(in the rows, 128 means zero)
Rotation paths and how fast each direction turns (degrees a step)
Each turn is a multiple of 5 degrees from 10 to 175, or 0.
Each row of a path follows its step; steps can be skipped.

step 1: [134 116 131 131 137 118 124 127 114 132 119 123 120 149 126 118 131 124
 131 130 136 127 122 139 127 136 128 141 120 115 134 124 126 144 124 117
 133 136 141 136 126 129 124 120 136 133 127 116 117 148 137 124 146 135
 126]
step 2: [117 116 117 126 130 124 122 132 119 125 128 120 123 133 128 125 125 141
 126 119 140 149 132 126 125 131 136 120 130 131 136 136 118 127 131 134
 129 118 141 138 120 128 122 127 127 138 133 125 150 118 139 136 143 150
 117]
step 5: [124 126 129 130 125 131 121 136 129 117 124 119 128 121 112 115 106 136
 117 118 144 136 122 137 122 137 120 120 122 124 122 124 125 117 132 119
 122 123 140 129 113 119 129 116 121 123 130 126 139 123 149 116 127 136
 122]
step 6: [127 131 128 115 127 139 107 129 119 120 148 127 124 131 134 120 113 129
 133 134 136 107 130 147 143 125 122 125 137 125 136 134 120 137 137 130
 124 132 130 132 126 141 123 114 119 126 116 128 137 123 134 129 130 125
 136]
step 8: [126 129 135 123 122 137 131 128 121 114 145 125 117 130 118 126 120 148
 127 131 129 131 127 127 131 132 124 117 132 141 129 128 116 129 115 123
 132 130 153 130 120 130 125 110 127 123 126 141 140 119 137 120 146 128
 130]
step 9: [129 121 126 129 135 136 124 133 113 131 131 115 124 146 127 121 125 121
 126 137 128 126 128 148 134 129 134 140 129 123 124 123 115 137 134 131
 135 134 141 130 118 137 129 111 112 122 119 114 119 147 132 134 141 121
 134]
step 10: [131 117 130 123 131 114 134 124 122 134 141 115 119 139 128 118 134 135
 125 143 140 138 131 130 142 123 137 128 127 132 127 139 113 121 120 123
 128 114 139 135 125 127 120 131 129 129 135 127 140 120 124 142 145 148
 122]
step 11: [119 129 133 122 136 139 136 128 120 122 135 119 139 138 119 116 129 140
 122 124 131 132 120 115 130 126 126 128 115 119 119 119 122 132 131 125
 133 131 151 137 123 114 121 114 122 119 120 122 142 135 131 131 137 112
 115]
step 15: [129 133 139 124 132 117 126 128 122 118 115 109 127 121 122 120 123 132
 117 143 134 116 115 147 139 127 130 140 120 130 117 123 115 130 124 143
 123 133 124 124 119 126 132 117 121 112 131 125 122 130 129 126 116 132
 141]
Speeds:
[129 125 125 129 128 131 124 126 129 127 130 131 131 127 130 129 125 126
 131 131 126 125 122 123 124 127 125 130 130 129 129 126 127 127 129 128
 130 126 128 129 127 125 126 126 127 125 128 129 128 128 130 130 131 126
 129] -> 130
[133 127 128 127 127 126 129 125 131 130 133 130 128 131 127 127 127 126
 129 135 131 130 125 130 129 130 127 131 130 127 130 126 132 127 127 129
 126 128 128 126 132 129 128 128 131 128 128 123 128 129 127 129 126 129
 127] -> 120
[129 125 130 129 126 127 134 124 124 128 129 129 127 130 128 129 132 128
 130 128 123 133 131 128 129 128 128 130 129 128 130 126 127 129 130 128
 127 130 128 128 125 125 127 128 129 129 127 128 127 128 130 133 134 127
 127] -> 40
[128 126 127 129 132 128 126 125 127 132 127 128 126 125 126 130 127 128
 126 127 127 128 127 131 129 123 127 127 130 122 131 131 130 126 125 128
 127 128 131 130 128 125 129 130 132 124 133 129 128 130 125 127 131 129
 129] -> 125
